data =
[[125 135 131 118 127 122 125 117 140 141 116 130 114 139 125 134]
 [117 128 123 138 136 105 137 104 126 124 123 131 141 126 137 119]
 [128 122 138 114 117 140 122 138 135 134 122 129 113 135 118 140]
 [137 127 150 129 128 135 113 145 125 137 136 115 122 115 124 149]
 [130 142 123 132 140 117 119 119 132 134 126 121 122 132 133 124]
 [131 118 148 129 123 127 123 138 131 130 135 125 129 119 123 144]
 [125 127 112 125 127 134 131 132 131 117 126 134 127 140 129 112]
 [116 120 138 125 121 115 141 109 133 132 118 139 133 131 127 135]
 [114 120 142 128 125 105 139 105 140 135 118 138 132 131 129 137]]
Rows and columns are numbered from 0.
The entry directly below the largest entry is 123
The entry in the top-right corner -> 134
Report the entry in row 2 and column 0.
Answer: 128
The top entry of the column that holds the largest entry: 131
The bottom-left entry: 114
Report the entry in row 1 and column 0.
Answer: 117
Report the entry at row 1, column 2.
Answer: 123
The top-left entry: 125
Report the smallest entry.
Answer: 104
The entry in row 0 and column 1: 135
The entry just right of the smallest entry is 126
The entry just left of the smallest entry: 137
The entry directly below the smallest entry -> 138
Report the bottom-right entry.
Answer: 137
Report the top entry of the column that holds the smallest entry.
Answer: 117
Report the entry just left of the largest entry.
Answer: 127
The bottom entry of the column that holds the smallest entry -> 105

M = [150 153 100 125]
The smallest entry?
Answer: 100
The entry just left of 153?
Answer: 150

Questions about the grid below. Counting starts at 0.
1) Which number is the entry at row 0, column 2?
2) Which number is the bottom-left entry?
3) Which number is the entry in the top-left corner?
4) Which number is the entry directly above the largest entry?
5) Which number is the entry at row 2, column 1?
6) Which number is the entry directly below the smallest entry?
7) Which number is the bottom entry of the column that holds the smallest entry?
8) Which number is the entry at row 1, column 1?
122  135  124  146  134  120  112  139  144  125  121  130
117  136  125  145  136  127  120  133  150  124  121  128
135  123  130  118  124  128  133  124  114  131  133  128
116  132  130  133  132  148  150  117  150  122  123  127
136  122  133  116  123  140  151  114  113  131  136  125
125  129  128  130  129  129  129  128  132  127  127  128
1) 124
2) 125
3) 122
4) 150
5) 123
6) 120
7) 129
8) 136

Read these off the matrix that follows. Indices start at 0.
1) Report the bottom-right entry.
2) Report the entry directly below the largest entry.
3) Report the entry at row 2, column 0.
4) Report the top-right entry.
5) Report the bottom-left entry.
6) Report the entry at row 0, column 1.
7) Report the entry in row 1 and column 2.
8) Report the entry just right of the largest entry.
120  144  116  130  149  136  120  120  121  149
124  124  135  137  144  120  130  112  121  136
142  118  123  119  113  128  135  147  145  110
125  146  115  129  149  134  116  126  123  141
137  103  141  128  114  117  145  130  135  109
122  121  129  119  114  138  134  127  125  118
135  135  117  114  110  139  123  150  138  113
113  123  128  121  128  141  133  113  114  126
1) 126
2) 113
3) 142
4) 149
5) 113
6) 144
7) 135
8) 138

grid =
[[125 128 114 118]
 [126 125 135 115]
 [124 120 149 117]
 [124 121 120 129]
 [124 125 119 112]
 [117 111 142 118]
 [134 138 117 126]
 [131 138 108 119]
 [128 132 107 128]
 [133 133 124 145]
 [122 123 112 124]
 [126 127 127 116]]
The bottom entry of the column that holds the smallest entry -> 127
Find the entry in the top-left corner.
125
The smallest entry in the first column is 117
The entry just right of 107 -> 128
Find the last entry of the largest entry's row.
117
Find the bottom-left entry.
126
The top-right entry is 118
The smallest entry in the last column is 112
Find the bottom-right entry.
116
Find the top entry of the column that holds the largest entry.
114
Find the minimum.
107
The third-last entry, reading row by row: 127
Find the first entry of the largest entry's row.
124
The largest entry in the first column is 134
The third smallest entry -> 111
The third entry on the main diagonal -> 149
The entry just left of the smallest entry -> 132
The second largest entry is 145
The largest entry in the first row: 128
Find the second entry on the main diagonal.
125

Questions about the row below.
1) What is the entry just right of the smallest entry?
2) What is the maximum?
3) What is the entry just right of 145?
[145 118  99 139 115 131 137 122 129 115 121 134]
1) 139
2) 145
3) 118

[[138 135 136 135 135 139 130 132 135 138 133 134 127 128]
 [109 138 140 106 147 107 108 109 138 107 138 135 114 113]
 [124 126 128 125 128 124 126 125 127 124 127 126 125 125]
 [127 123 122 130 123 127 132 133 123 129 124 124 136 135]
 [140 118 116 140 112 141 139 138 118 139 118 119 135 136]
 [134 136 137 132 138 134 128 130 136 134 134 134 126 127]]
Find the second entry on the main diagonal.
138
Find the smallest entry in the last row.
126
The entry in the top-left corner -> 138
The first entry in the row that holds the smallest entry -> 109
Find the last entry, reading row by row.
127
The last entry of the smallest entry's row is 113
The third entry, reading row by row: 136
Find the entry in the top-right corner.
128
Find the bottom entry of the column that holds the largest entry.
138
Find the entry just right of the smallest entry.
147
Find the largest entry in the first row.
139
The bottom-left entry -> 134
The second entry on the diagonal from the top-right corner: 114
The entry directly below the largest entry: 128
Find the fifth entry, reading row by row.
135
The third-last entry, reading row by row is 134
The third entry on the main diagonal: 128
Find the 4th entry, reading row by row.
135
The entry directly above 119 is 124
Find the entry just right of the largest entry.
107
Find the 4th entry from the end, reading row by row.
134
Find the entry just left of the largest entry.
106
The entry just left of the smallest entry -> 140
Find the largest entry in the first column.
140
Find the smallest entry in the first row.
127
